Rotation paths and how fast each direction turns (degrees a step):
Each turn is a multiple of 5 degrees from 10 to 175, or 0.
Each row of a path follows its step; steps can be skipped.
Rotation 1:
step 0: [ -8  -3  -4 -14  13  18  -7  11  11   9   7  -2 -11 -17  21 -21   9  -3
  17   6 -10   5   4   5   2 -15 -12 -18  -4  -6 -17   8  -6  -2  -5 -19
 -19  12  -1  12   3  -2   8  -4  10  10  28  18   3]
step 1: [ -7  -6   7   6 -23  13  13  11  20  10  -7   0 -12  -4 -11   2  15   1
  17  14  12  -7  22  -6 -22   5 -21 -17  13  -1  -9  10   7  -2 -10   2
 -22   5   4  -4  12  -1  10  15   3   7  16   2   5]
step 2: [ -8 -10  -7   5  -6 -21 -16   8   2  11  -9  -7 -19 -12  -7   0  -3   3
  17  -8  18   6   9   0  -4   9  -8  18  16   6 -17   2  -6  18   5   6
 -22  -4   8  23  -3  10  12   7  11  18  19 -15   3]
step 3: [  8   2   3  -7   4   6 -23   0   8   2  -9  17  -2 -12   6  -3  -4  12
  -3  -9   8  -8   1 -36 -25   7   6   5   2  -6   2   4 -15  15  -6   7
 -29 -13  12   5   5  -7   0  -1  29  -2   9   0  -6]
step 4: [ 31   8  13  10 -11  -7  -6  13  14  14  -6  17 -13 -13  -6  -7   5  -7
   3 -14  -1  -5   4  -5 -19  11  13   9   7   6  10  12  -2  -4 -18 -13
   2  -3  22  13 -25 -10  14  -5   1   9  -2   9 -10]
step 5: [  3 -11  11  -5   4  11   1   3  11   3  14   1   3 -27  13  -9  11   5
 -11 -12 -17  10  23  13   8  -8  17  17  15   3  11  11  -5   4  -5   0
  -6   3  20  17  10  -8  30 -10  13  -1   4   2  -8]
step 6: [ 10  -6  13  11   5  21  18  -7  19  12 -23  -5   0  -8  18  14 -13  -8
  -3  14  -1  -5  17  -2  -2  -1   0  -3  13  10   8  11 -13  23 -14 -10
  -2   6   4  10  10 -11  20  10   5 -13 -10   3  18]
step 8: [  9  -2   9 -11  -5  -8 -12 -17  15 -30  -5   0   0 -18  13  -2  -2  -4
   3   3  -2 -15  13  -1  -6   2  -7 -15  12  -6 -17  26  -7   1  -7 -14
 -20   3   8 -12  28 -11  -7  -1  -2   2  21  -4   0]
step 9: [ -1  -9  -2  11   0 -16  -1  -4   5  10   8  -3 -10  -6 -11  10 -15  -3
  24 -19   7 -14  15   7 -22  13  -3 -16  15   0  -8  12  -5   9 -14 -29
  -4  23  -7   8  -3  -6  -4 -11   6   7  19  10  -2]
step 10: [-37  -9  -9 -14  11   9 -11   5   7   7  -9   6  -3 -10 -15 -17   8   9
   6 -23 -14  -4  17   8  -7  11  -1  -8  11  -9   4  12  -5  11 -14  -7
 -20 -10   1  16   3  -8  -3  12  11  10  12  11  -8]
step 11: [ -6  19   6   5 -20   7   2  10  17  22 -21   9 -12 -13  -2  -4 -12  -5
  13 -14  -2 -11   9 -18   9  21  -1   0  -2   1  12   9   5  18   1   4
 -13   5   7  -6  13 -15  12  17   3  24   5   7  -3]
step 12: [  3 -16  -4   0  -4 -10  -8  22  -2  14  -3  13   6 -11  -1 -12  -9  -7
  11  -6   5   1   7 -17  18  -2  -1   8 -15   5  12  32  -7   4   2  -3
 -10   5  10  11 -10   7  33  -6  18   8  21  -6   0]
[ 6 -3  6  2 -1  3 -2  2  3 -4  3 -5 -4 -4  5  4  7 -1 -2  2  3  4  0  1
 -8  2  8  4  1  0 -4 -6 -1  3  0  3 -1 -4  2  2 -5  0  0  2  1 -4 -1  0
  2]
25
[-3  2 -4  4  8  4 -4 -1  0  1 -1  3 -3  1  0  1 -4 -3 -3  1  2  2 -3  0
 -1 -4 -2 -4  2  0  3  0 -2  3 -9  3  2 -2 -3  0 -5  2 -3 -3  7 -2  3  8
  6]
110
[ 5 -1 -2 -1  2 -1 -1  2  1  0 -6 -1 -8 -2 -3  1 -4 -3  1  1 -5 -6 -3  5
  1  1 -3 -2  0 -2 -3  0 -7 -2 -2  0  4 -7  5  0  1  0  1  5 -7  1 -3 -2
  5]
160
[ 2 -2  0  0 -1  1  0  6  6 -1 -6  3  3  8  3 -9  0  2  3 -2 -1 -2  6  2
 -3 -2  1 -4 -2 -2 -2 -5  0 -3  1 -4 -2 -1 -5  2 -5  0 -2  1  5 -3 -7 -1
  1]
115
[ 1 -1 -3  7 -1  7 -1  0  3 -3  4 -1  0 -3 -7 -2  0 -1 -5 -5  3 -2  0  6
 -4 -4 -5 -2  0 -4 -2  0 -3 -3  3  0  0  5 -1  1 -1 -1  7 -4 -5 -5  2  3
 -5]
85
[ -4   0   3   0  -2  -2   0  -1   3   4  -5   2   4   3  -1   0   4  -3
   0  -3   8   5  -4   1   3  -4   3   0  -2   0  -3  -3 -12   5  -2  -2
   2  -1   1  -5   3  -2   0   2  -1   1   1  -1  -5]
85
[  2   7  -2   2   4   1  -3   2   6  -5  -4   2   2  -3   3  -1  -2  -4
   0   0   1  -2  -7  -7   1  -1   3   0 -10   0  -4   3   6   3   5  -1
  -2  -2   2   3  -1  -2  -2   1  -4   1   1   3  -3]
90
Rotation 2:
step 0: [ -2   6  11 -31   2 -12 -19 -22   2 -15  -8  -9  -5   9   7 -22   1   3
  21  23  -2   7  -3  -7  16  13  23   5  17  -1  23  -1 -20   8   7   4
   4 -14  -4  -4  13  14 -14  10   0   9  12 -18 -11]
step 2: [-15   1  14  -8   1   7 -13 -32 -12  -4  -6   3  17   1   2  -7  21  19
   7   9  -1 -10  22 -19   9  -8  12  11  35  -5   1   3 -26   4  12   9
  12   2 -11 -10 -18   1 -12  -2  14   8   3   4 -12]
step 3: [-15  -9  19  -4  -8  -2  -9  13  -5  -6 -12   5  -8   2  -3  24  10 -26
  29  10 -20 -10 -11  -6 -13   2  36  -4 -26  -7  -9   4  -1 -13  14  10
  -9  15  -5  -4   2 -13  11   1   3  -1  13 -11   1]
step 4: [ -2  12   0 -13   8   9 -27 -25   0 -15   0   4   7  12  -7 -11  25  10
  21   0  35   2 -12  -3 -17   4  11  21  11   7  12 -10  -9  18   8  11
  -4   0   5 -19 -11  11 -12   7  12  11   0  -3  12]
step 5: [-19 -18  -5  -2  -2  -3  -5   3  -4 -22  -6   2   4  17   2  21 -10   1
   7   9 -26   0  -3   4   6  10  19   6  -9   9   4   1  12 -14   6   4
   4  -9 -15 -24 -19 -33   3  23 -11  13  29  -6   1]
step 6: [ -2  -5   9   5  -9   1   3 -40  -7  -9  -9   7  -6  -2  19   0   0  -1
  11  11  20 -12   1  12  -9  15  21  18  22  11   4   8 -16   5  28  -8
   2  17  11 -12  -2   9   6   6  24   7 -16   7   2]
step 7: [-10 -19  10 -12   1  -3 -14  19   6   8  -7   0   4  17  -9  11  12  -3
  10  20 -23 -14  -7 -15   3   5  22  21 -18  16   2  -2   6   3   6  17
   8  -5   1  12  -7 -16 -13  20   1  30  -3   2 -22]
step 8: [  7   7   5   3  -5  -6 -10 -27   2 -24  -2  12   2  -9  17   2 -10   1
  20 -22  12  -6   0  -6 -30 -12   7   9   3  10 -10  -2  -9   2  22  11
 -27  14  -6 -15 -23   8  -1  -2   1  23   6  15  -8]
step 9: [-14   1   3 -10  20   3 -11  12  -1 -18 -14   0  -8  27 -22  26   7  -1
  10   9  -5  -6  13 -16  11  27   9  22  10  -3   7   2  -1  -8   0   4
   7   9 -18   5 -12 -21  17  10  -5  20 -12   9   8]
step 10: [  6 -15  14  -5  -6 -17  -5  -1 -15  -6  -1  -8  -8   9  32  15  -5   4
   9  -8  21  -3   1  10 -24   4  23 -15   8  22  10  -3 -18  -6  16   5
 -27   0   2 -15  11   6  -9  20   8  19   0  -4   7]
step 12: [  7  -9   4 -10   2 -22  -5  -2 -25  -2  -9  15   8  -5  17   4 -22  -8
   9 -14   0   2  -9  -1  15 -12  14  -3  17  19   0   8 -15  -8  25  13
 -21 -13 -19 -10 -17 -10   1   1  20  16 -15   6 -15]
step 13: [-23  -2  10 -18  -7  12  -2   7  -7 -18   1 -14 -29  -5  -8  -3   9  12
  23   6  -4 -29  21 -23 -10   4  15   9  20  -7   8  10   5   1   8  15
   3  22  -7  19   1   1   5   8   2   6  -1  21  -6]
[-2  9  6  0 -6 -2  1  4  2  6 -2  6  2 -1 -2  1  2 -1  2 -3 -1 -6  5 -7
 -2  1 -1  0 -2 -4 -6  0 -2  3 -1  1  0  1 -4  0 -1  2 -2 -3  0  4  1  6
 -2]
65
[-2  1  3  2 -1 -3  6  1  1 -2 -3  5 -4  0  1  3  1 -2 -1  7  1  0  3  3
  5  3  6  2  2 -3  5  3 -3 -5 -1  4 -3  3 -5  0  6  1  4 -4  2 -6 -7 -1
 -2]
110
[ 0 -1  1  4  1 -2 -1 -9 -3  1 -8 -1 -3 -3  7 -3  3  3 -3 -9  6 -1 -5 -1
  1  0 -1  1 -2  4  2 -2 -6  1 -1  3  2 -1 -2  0  3  1 -2 -7 -2  0  1  3
  1]
170
[ -5  -5   4  -1  -2  -1   1   7  -5  -3  -5   5   2  -3   0   2  -3   0
  -4   2  -2  -3 -10   1   1  -1  -2  -4  -1   0   1  -2  -1  -4  -4  -6
  -5   1   1  -2  -4   6   0  -2  -1   6   1  -4   0]
160
[ 1  4 -8  2 -1  3  1  3  5 -9 -1  4  2  1  0 -1 -4  2  0 -6  1 -4 -3 -2
  8 -6  2  1  6 -1  1 -4  4  2 -1 -3 -3 -2 -4 -5 -1 -5  1 -2  1  0  1  4
 -1]
100
[  4   4   0   0   1   0   0  -6   3  -3  -4  -1  -5  -2   1  -1  -5  -8
   6   0  -5   2  -3  -1   1   5   1   1  -2  -3  -5   1   0   1   4 -11
   1   4   0   2   1   3   6  -4  -2   1   2  -2   2]
135
Rotation 3:
step 0: [ -4 -18 -14  -3   5  -4  -7   0 -17   3   9  11  -3   0  -6   9  -9 -12
   0  18  22 -31  -8  -7  19  11 -11   9 -14 -10   1 -15 -21   3   4  -5
  -8   2   1   3   7   7 -29 -18  -9  -6   8  10   7]
step 1: [  3  13  -8  -4   9 -13   1  18  -9  -3 -12   4  -4 -11 -17 -17  13 -20
 -28   5  22  -6  21  -1   6   1  -7  11  -4  -9  -4 -16 -15  21  -1   3
   1  17   1   6 -12   9 -17   1  -6  12  -1  -8  14]
step 3: [ -5  17   4   5 -16  -6  20  14  37 -16  -4  14   3   7 -15  19  -9 -15
 -14  -3  -4 -12 -11   4   3  -3   0  16   2   2   7   8   5 -15  -4  -5
  -2 -15  20  -9   4  15  -6  16  -2  -1   5   3 -16]
step 4: [  3  16  29  -5 -10  17  17   6   6   6 -16  13  -6   0  -4  16  -3 -11
 -11  20 -13  -6 -26  -8  -6   1  -9   6 -19  -3 -12  22   9   9  -9  -6
  -4  12   8   6   4  -4  -6  -6  15   6  10 -12 -14]
step 5: [-13 -16   7   3   3  24   3  10   2   1  -6  -4  -7 -23  13   7 -18 -15
   4  29 -10 -13  -3  -9   0   3 -18  -7  10   3 -11  -5  -1   2  15   8
 -19  13   5  20  14 -12   2   7  11  10  20   1   3]
step 7: [-10  -6   1  -1   1  -7 -14 -27 -10   2  -5  10  11 -17 -19  17  -1  14
 -20  -4   2   1  -1  -4   9  -1 -24  17  18  -9   4  -4  -1  -7  -7   7
  17   4  -3  14 -28  -2 -22   8   5  -1  -3 -12   8]
step 8: [-15  23  14 -10   9  19  -9   0  12  -6   5  25  14  19   7   5  -4   6
  -6   1  10   7   9   4   4  -3 -12   6  10 -10  -7 -18 -14 -11   4   1
   9   5  -7  -6 -22   4 -13  34 -11   4   2  -8  -4]
step 9: [-12  10  24  -6   8  -7  -3  -1   2 -18   4   9 -18  13  -9  22   2   7
   6  15   2   4 -15  12   0   3   2  10 -17  16 -20 -16  -8   1  15   1
  18  13   0 -13  14   9  -6  14 -18  -5  -4   3 -19]
step 10: [-12   1  18  11   4 -11 -10   4   7  31 -10  -6 -16  -7  -6   5   6  -9
 -13  13   1 -18 -11   7  15  -6  12  11  -3   4 -26   2 -15  -5  -7  18
   5  10  18   3  21   3  12  10  -9  11  -8   9 -10]
step 11: [  7   3   9   7  14   7 -14  12 -12  23   2  -3 -11  -1  22  -5   0  11
 -21  11  -7  -9   0 -10  20  -3  -2  16  -1  19 -15 -10   7  -4  -5  -7
 -19 -18  21   7   9  21  -5  -4  11  17   4  -9   7]
step 12: [ 11  -3  -6  12   8  10   0  17 -20 -16  -1   5 -20 -26   9  11   7   5
  -9  13  11  -3 -14   8   4   3  -5  19  18 -11  10  -4  13  -8   7   5
   0 -21  16 -13  -5  13 -11   6  10   2   3   1  23]
step 13: [ -7  30   6   9 -20  10  15  14 -18 -13  -3   7  -6 -14   4   3  10  10
 -11 -16   7   4  -4   5  -2   6  -6   6   1 -15   0 -12 -11  -4  -6  19
   7 -12   5  -1 -13 -26 -19   2  18   7   0  18   0]
[ 5  1  2  1 -2  1 -1 -2  6  1  0 -2  4 -2  2 -1 -5  2  6  5 -5 -2  1  1
 -1 -3  7  6 -3 -1 -8  4  5  1 -1  2  1  3  3 -3  4  1  1 -2 -4  3  4 -2
 -7]
60
[-1 -3 -1  5 -2 -4 -6 -4  7  5  5  1 -2  3  0  3  0  2 -2 -6  0  0 -1 -1
  1 -1 -2  6 -3 -1  4  5  4 -3 -5 -4 -1 -6 -1  7 -1  4  1  2  1  4  2 -2
  2]
90
[-1 -4 -2 -2 -6 -1 -1 -6  1 -1 -1  1 -1  1  2 -1 -1  3  1  8 -3  5  2 -2
 -3 -6  0 -3  0 -2  0  0 -2 -1 -1  0  3 -3  1  6 -2 -9 -2  4 -1 -8  6 -3
  2]
40
[-4 -6  0 -7 -3 -2  6  2  0  4 -3 -3 -5  0  1  2 -3  3 -5 -5  0  0  2 -4
  1  4  4  1  4 -2 -6  6 -4 -1 -3 -3  5 -1 -2 -2 -2  1 -5 -3 -3  1  2  3
 -2]
110
[ 0  3  4 -1 -2  3  0  3  3 -1 -2 -1  1 -2 -1 -3 -1  2  3 -4  4 -2 -8 -4
  0 -4 -3  4 -4  4 -1  4 -4  2  3  2  0 -6 -9 -5 -3 -1  3  6  0 -6  2  1
 -4]
70
Rotation 4:
step 1: [  3  19  -5  22   3  12  12  12  -9   1  -3  -8   6   5   5   6 -23  14
  -7  -3  17  -5  -9  24 -20   6   3  -6 -27   9   4   8 -14 -18   6  -4
   6   1  13  -4   1  12   1  -4  17  23  -2  11   6]
step 2: [ 14  -6  -3   7  -5   0  11 -10   5  13 -13 -14  22  18 -12  21 -16   1
  -7   8  22   4 -12   3   8  10  -5  14 -27  25  -7   0 -15  14   1 -15
   7  -4   2   8   4   0  -6  -2   5   3  10   8 -16]
step 3: [ 14  10  -1 -22   8   9   1   2   1  14   3 -10   6  29 -13  28  -2  -7
   8  -5   9  12   5  -5  19   7  -3   2   7  17 -24  11  -6 -13   5  -2
 -17  10 -13 -20  -4  10  -8   6   3  11   8  14  -8]
step 4: [  3  28 -11   6  -4  15   6  -3  -7   9   5  -4  -3  -6  -3  10 -12   8
  16  -4  13   1  15  15 -18  -3   3  -9 -12  10 -10  19 -13 -22   4   9
   0  23   8 -25  -4   3   3  -4   9  17 -14  15  -6]
step 5: [  1  10  -8  16 -18  -2  12 -16   3  11 -10   4  24   4   5  13  -8  16
   6   2  11   6  -9   2 -17   6   2  -1 -17  23   2  -1 -16   7   5 -17
   9  14   6   2  24   1 -13  -8  15   6  -9   2 -26]
step 6: [ 20   2  -2  -2   6 -14   5   5   9  10  -5   6   4  32  11  23   0 -11
   2 -13  11  13 -11  -2  17   1  -2  -2  -1  20 -14  -5  -2 -10  15 -20
 -23   0   0  -8  19  13  -6   2  14  -2   2   5 -18]
step 7: [ 19   6  -8  -7   5  -8  -5  -6   8  11   6   0 -17   0   5  20 -13 -13
   9  -5  17  10  19  12  -1 -11   3 -13 -20   7 -14  24   0 -14  10  -3
 -11  12  14 -20  -9   3  10 -12  -2   3  -5  27  -4]
step 8: [ -2   7 -14  -8 -25  -2  -4 -26  -1  25   5   9   7  -7   0  15  -9   8
  10  -1  -5  10   3  -1 -18   6   2 -24 -13  15  -1  24 -11   4  -1  -3
  14  14   3   5  17  -4 -12 -18   2   4  -6  15 -10]
step 9: [  9  17 -10  -2 -13   1   1  -1  -5  14  -2  21  -2  20   8   7   0  -2
   0 -29   4  11 -20  -4   3   7   2 -15   7  27   1   9 -13  -4  -1  -4
 -13  -5   4   4  35  14  -7   3  15  -7  -7 -10  -8]
step 10: [ 23   7  -9   1  -4  -5  -6   4  16 -12  -1  11 -18   7  10  10 -11 -10
 -10 -30  30  11  10   4   0 -17   0   3 -13  11  -4  21   3  -1   1 -14
 -10  -1  24 -10   0  13   5   3   0  -7  -8   2  -8]
step 11: [ 11 -13 -14 -14 -29  -1  -9 -16  18   5   9  -8  -5   3   5  19   1   0
  -5 -10  -7  16  21   4 -13  -9  -5 -10  -7   4  -8  28   3   2   7 -19
  20   9   8   8   0  -3  -7 -16   0   1  12  13 -13]
step 12: [  7   1 -12 -15 -14  11  -6  -2  -8  11   9  -2 -12  18   6   2  19  -1
  11 -17 -14  12  -8  13  -9   9  13 -23  13  26  11  22 -11  -4   4  -1
  -5  -6  -4   6  27  -2   2 -14  15   0  11   2   3]
[ 6  0  0  1  1 -4  1 -4 -2 -1 -2 -6 -3 -2 -3  6  5  2 -4  2 -1  2  5 -3
  9 -1  7 -2  4 -3 -4  3 -3 -3  0 -4  1  0  1  2 -5 -3  2  2 -3 -3  3  5
  0]
90
[ 6  2  4 -4 -1  4 -2  3 -4 -2  2 -4  1 -8  3  0 -3 -5 -2  0  5  0  6  0
  1  3 -3 -5  4  3  0 -6  3 -3 -2 -8 -1  0  1 -3  1  3 -1 -4 -6  3 -4 -4
  2]
110
[ 1  0 -2 -4 -6 -6 -5  0 -1 -2  3 -3 -3  4  1  4  0  2 10  4  4 -2 -2  2
  2  2 -5 -2  3  4  4 -1  1 -1 -1  4  3  0 -3  2 -9  1  3 -3 -1 -2  0  0
  0]
85
[ 3  0 -5  6 -1  4  2  3 -5  4 -1 -4 -7  0  4 -5  1 -8 -1 -4 -3 -1 -2  6
  1  1 -3 -3  0  1 -6 -5 -4 -7  1  6 -1 -2  1  2 -2 -1  5  0  4 -2  1 -1
 -2]
130
[ 1 -1  2 -3  0 -2  3 -2  1  7 -3 -3 -2 -3 -1 -1 -3 -1  0  5 -5  3 -1  5
  0  7 -3  4  4  2  0  2 -2  6  2 -4  5  3  3  4 -1 -1 -5 -3  4 -5  0 -8
 -1]
115
[ 3  1  2  2 -2 -1  7  6  4 -1  1 -1  2 -3  2 -2 -7  1 -4  3  4 -3  3  3
 -1 -2  4  0  0 -1  3  5  1  0 -3  9  1  1  3 -4 -1 -1  0 -6 -3 -8  1  2
 -4]
120
